In the rows, zero is written as 128.
The rows of D fall into several groups, and each row is roughly a mix of its group's hidden directions.
D, 136 rows:
[[ 59 125 154 137 110 163 133 164 111 122]
 [ 83 146 118 150 114 118  86 106  78 155]
 [182  92 108 126 119  82 132 130 170 133]
 [104 136 114 120 157 113 144 109 150  53]
 [130 119  89 121  91 180 114 110  79 128]
 [148 135 132 126  94  89 141 148 185  87]
 [ 96 163 116 145 139  88 126 121  67 151]
 [ 71 131 151 106  73 144 136 129 101 143]
 [123 125  89  81  87 160 108 150  93 123]
 [165 146 158 118 179  86 129 123 166 135]
 [103 138 135 135 134 198  98 155  95 140]
 [138 128  90 135  80 141 137 160 181 102]
 [129 123 101  78  98 129 177 167 134 106]
 [181 114 148  98 149 102 124 123 177 100]
 [ 91 124 125 158 171 112 140 103  96  78]
 [ 68 119 136 168 127 132 148 105  80 121]
 [116 119 103 139  99 135 155 192 126 171]
 [127 123 143  89  63 102 151 150 159 131]
 [158 129 123 102 150 177 120 180 145 162]
 [118 115 126 169  80  83 105  92 110 137]
 [146 131  85 129  74  80 144 110 148 110]
 [ 80 119 163 161 127 143 105  97  87 152]
 [110 118 120 149  45 130 149 132 109 129]
 [ 77 142 108 171 143 163 152 131  90 139]
 [ 96 125 165 158 167 113  96  84 103 124]
 [188 139 114 127 192 125 132 148 143 126]
 [ 95 138 101 133  70 154 115 124 109 174]
 [115 138 159 129 132  68 149  92 124  83]
 [ 94 104 131 136 174 142 159 173 110  94]
 [185 136 102 121 119 101 129 150 176 159]
 [117  79 147 152 179 126 110  91 107 107]
 [ 75 126  79 166 121 129 128 128 103  93]
 [110 124  96 165 128  63 145 108 149 104]
 [ 99 183 176 147 106 106 106 141 147 140]
 [128 147 152 152 205 131 139 109 136 103]
 [167 153 109 124 111  93 142 127 195 127]
 [137 127 126 162 120  77 128  76 132 173]
 [142 123  90  95  86 141 153 158 110  82]
 [110 140  89  96  68  97 146 125 138 103]
 [100 125 109 103  54 122 157 130 107 120]
 [ 95 136 113 173 172 155 148 145 111  89]
 [ 99 122 151 159 103 151 106 104  73 161]
 [158 105  85  94  86 166 133 142 114 153]
 [131 124 137  95 206 110 135 128 157 135]
 [166 134 148 125 171  94 104 115 171 163]
 [184 124 129  93 148  88 124 139 173 117]
 [165 106 109 148 161 103 115 113 184 100]
 [105 140 149 116 163 106 161 129 164  70]
 [151 117 121  74 164 145 157 148 135  81]
 [120 114 138 124 191 136  97  92  96  98]
 [132 132 151 166 121  98  90 105 152 184]
 [ 79 125 146 172 158 143 113  97  93 149]
 [119 102 151 119  67  84 110  94 120 132]
 [125  99  87 140 145 145 118 144 119 199]
 [160 134 126 103  83  91 132 131 171  87]
 [186 113 102  79 123 108 124 142 164 117]
 [ 91 117 111 147  78 140 107 123  89 172]
 [155 134 102 140  89 139 126 177 181 113]
 [144 128 135 131 192 156  99  98 104  96]
 [ 91 159 169 180 153 160 128 120 139 119]
 [166 123 128 167 155 121  82  96  89 143]
 [124 146 152  86 115 121 159 153 189 105]
 [100 154 131 184  97  95 116  91 146 140]
 [ 69 169 150 122 106 144 154 132 101  98]
 [119 110 116 153  83 113  85 104  87 162]
 [175 123 125 118 185 149 105 140 113 170]
 [117 120 200 114 110 144 117 122 104 170]
 [130 141 113 111  46 121 129 133 138 162]
 [173 122 125 140 157  98 116 130 195 138]
 [ 67 104 121 139 127 144 103 124  74 110]
 [ 90 118 147 157 170 125 127  76  90 121]
 [128 140 133 120  57 103 117 124 158 169]
 [135 155 114 108 151 132 160 163 180  85]
 [ 76 154 166 181 133 146 127 126 104 139]
 [143 125 127 148 141  49 161 124 142 111]
 [157 133 154 116 131  75 157 152 178 140]
 [163 146 124 107 154 124 169 149 176  89]
 [113 125 187  96 153 126  92  88 109 128]
 [119 119  96 166 122 165 116 141  65 149]
 [181 127 107 106 143 116 128 109 130  63]
 [ 66 126 167 128 106 168 131 149 103 135]
 [ 85 117 151 179 173 134 121 101 103 120]
 [115 148 164 173 168 156 113 131 117 172]
 [ 88 109 133 155 156 140 156 111  86  83]
 [ 70 123 127 152 118 162 130 118  71 120]
 [158 107 177  95 172 137  98 102 125 140]
 [ 86 147 142 136  62 151 141 128 105 104]
 [145 129 101 139  92 153  82 111  83 163]
 [ 69 133 148 188 140 145 123 122 106 112]
 [ 95 135 115 165  73 110 104 141 142 169]
 [ 99 173 130 130  93 177 167 136 133 150]
 [102 135 172 136 111  79 155  79 126 136]
 [123 154 101 129 130 113 171 137 178  77]
 [ 86 163 154 126 115 175 160 159 150 119]
 [150  63 118 121 134 116 148 107 129  76]
 [146 136 134 101 179  74 142 112 148  93]
 [ 68 125 139 138  64 121 113 142 131 143]
 [153 132 109  87 136 172 134 178 129  90]
 [ 77 135 176 169 149 121 129  97 133 105]
 [ 86 125 201 121 107 108 121 131 139 149]
 [ 80 118 163 176 150 133 113  96  99 135]
 [134 144 155 124 194 144 147 132 161  88]
 [101 136 169  84  93 104 128 114 154  89]
 [ 75 137 148 166 158 137 114  99  91 150]
 [163 115 142 119 173  78 115 109 169 143]
 [101 134 165 121 186 129 159 142 139  86]
 [ 81 120 111 168 135 162 119 116  87 164]
 [152 138 136 116 179 133 151 133 156  67]
 [168 152  69 145  95 153 145 137 145 144]
 [127  69 145 133 118 156  86  92 144 153]
 [ 89 131 136 133  62 163 134 149 111 152]
 [139 119 127 135 198 123 124 118  93 174]
 [ 72 130 150 184 155 126 118 103 110 118]
 [150 135 118 115  83  75 134 131 182 134]
 [ 83 158 158 144  78 148 100 147 106 136]
 [169 156 160 108 192 113 130 138 142 143]
 [ 67 127 129 170 149 119 145  92 100 111]
 [140 155 159 130  81 105 107 111 182 108]
 [103 125 131 153  66  81 122 140 139 161]
 [146 153 158 104 146 121 156 143 196 115]
 [128  88 136  97 122 119 103  75  93 163]
 [ 97 112 144 125  63 161 112 121  98 153]
 [ 90 111 142 149 165 136 150 107  80  87]
 [ 96 138 108 161 161 177 100 126  98 156]
 [ 84 131 122 173 122 164  96 114  87 148]
 [132 114  89 149  78 175 130 159 156 130]
 [ 92 143 187 124 151 111 157 123 154  94]
 [153 126 106 114  70  98 125 144 150 177]
 [ 73 126 111 136  71 144 132 127  94 103]
 [131 119 118 151 195 152 115 121  97 169]
 [168 150 119 104  96  97 136 137 181 159]
 [116 127 131 128  60  88 116  83 124 135]
 [122 137 186 115 106  99 142 152 172 158]
 [117 127 156  95 108 105 159 125 174  76]
 [185 138 113  91  98 100 125 119 167 107]
 [ 56 147 112 155 140 123 149 122  91 140]]

In each list below, three rows fit none of the groups, and each other row fits one group, some only roughly. Which are they? Name them in the order they come.
- q_98: [ 96 138 101 123  65 157 115 111  93 111]
- q_138: [133 168 164 120  95 139 120 130 194 124]
- q_774: [100 109 125 167 130 148  93 120  63 130]
- q_572: [141 115  72 133  87 182 117 133 110 131]
- q_229: [ 88 151 148 136  65 150 116 127 131 166]
- q_468: [129 115 105 107  95 151  83 119 107 185]
- q_595: [114 132 106 121  63 151 118 132  92 170]
- q_652: [129 137 174 167 189 107 132 115 152 121]
- q_696: [126 137 115 109 122  92 172 129 138  60]
- q_716: [ 68 143 116 172 137 161 121 139 109 160]
 : q_98 q_572 q_716
- q_761: [155 140 158 100  93 101 156 141 182 143]
- q_305: [159 134  87 112  81 119 131 157 179 130]
- q_326: [158 120 149 107 197 128 108 140 162 110]
- q_412: [120 151 101 156 194 150 121 128 160 105]
- q_758: [163 114  62 105 119 158 122 160 141 133]
- q_34: [132 147 192  93 100 134 111 133 147 167]
- q_340: [178 105 114  83 159 111 154 134 134  90]
- q_586: [103 130 143 128  71 139  84 116 111 173]
- q_430: [113 145 128 117  72  86 135 146 145 178]
- q_357: [ 92 128 172 129 117 111 133  87  71 132]
- q_659: [134 151  96 116  63  85 138 132 145 107]
 : q_34 q_430 q_659
- q_511: [135 123 151 153 200 127 124 119 172 119]
- q_79: [125 126 158 135 155  70 135 107 155  79]
- q_935: [143 115 161 145 169  82 121 105 166  96]
- q_804: [154 139 122  95 123  68 157 118 168 104]
- q_655: [152 103 171 134 193 116 100 108 130 132]
- q_253: [112 132  79 110 102 154 148 116 121  67]
- q_796: [ 66 138 118 171  95 157 125 113 105 125]
- q_379: [131 122 161 161 117  83  98 105 111 178]
- q_907: [119 137 110 127 154 147 113 145  83 196]
- q_73: [148  91  66 120  94 120 125 143 111 161]
- q_338: [ 98 138 149  92 124 158 149 130 130  60]
- q_945: [108 106 194 147 149 122 102  84 128 130]
- q_214: [137 116 113 167  83  91 106 112 114 176]
- q_8: [157 136 104 133 180 165 136 139 102  81]
 : q_511 q_73 q_945
- q_311: [106 128 107 145 115  81 193 138 149 108]
- q_875: [137 116 115 119 182  89 151 127 136  72]
- q_101: [101 129 105 133 132 153 152  92  91  68]
- q_346: [144 146 172 115  97 127 132 152 173 176]
- q_989: [119 151 179 154 173 149  98 101 152 138]
- q_11: [100 148 124 150 103 157  96 127  70 162]
- q_710: [113 109 142 118  99 160  98 108  81 177]
- q_232: [125 135  85 121  68 135 154 150 142 169]
- q_76: [ 80 154 149 137 136 136 141  90 145  72]
- q_604: [160 123 181 125 173 128 110 137 173 145]
- q_31: [134 123 175 119 184 171 129 102 119 103]
- q_477: [156 117 101 100 163 178 129 135 123  79]
 : q_232 q_604 q_477
- q_668: [167 107 101  94 146 137 160 127 156  78]
- q_983: [178 128 133  99 181 111 129 100 150  98]
- q_115: [130 134 119 160 199 107 148 110 115  96]
- q_577: [ 75 141 164 134 152 158 128 101  83 126]
- q_963: [149 111 132  72  80 145  88 135 115 148]
- q_302: [136 129 145  82 187 106 158 128 134  92]
- q_609: [132 134 146 124 104  74 145 128 189 156]
- q_859: [177  95  99 117 151 113 132 144 165  86]
- q_254: [132 127 161 149 167 167 114 139 136 189]
- q_457: [157 133  89 111 155 126 155 115 146  65]
- q_236: [159 117  72 107 122 177 128 163 111 136]
- q_356: [105 150 181 102 130 105 132 101 133  74]
 : q_668 q_302 q_254
- q_45: [134 143 159 157 174 118 102 122  97 180]
- q_333: [130 139  76 118 120  97 186 122 153 101]
- q_677: [107 134 114 152  84 103 169 130 167  87]
- q_10: [109 134 132 159  74 121 117 137 128 192]
- q_300: [ 83 130 134 186 153 174 108 122 135 131]
- q_384: [155 114 134 139 158 143 113 142 109 203]
- q_856: [111 119 118 110  51  90 132 109 122 121]
- q_769: [ 73 127 175 108 146 122 132  92  92 128]
- q_932: [107 105  93 120 117 153 152 144  66  97]
- q_264: [114 130 120 152  56 125 106 141 121 171]
- q_980: [ 83 123 177 161 181 119 119 123 136 137]
- q_452: [ 98 132 126 143  52 139  97 120 105 131]
 : q_45 q_300 q_384
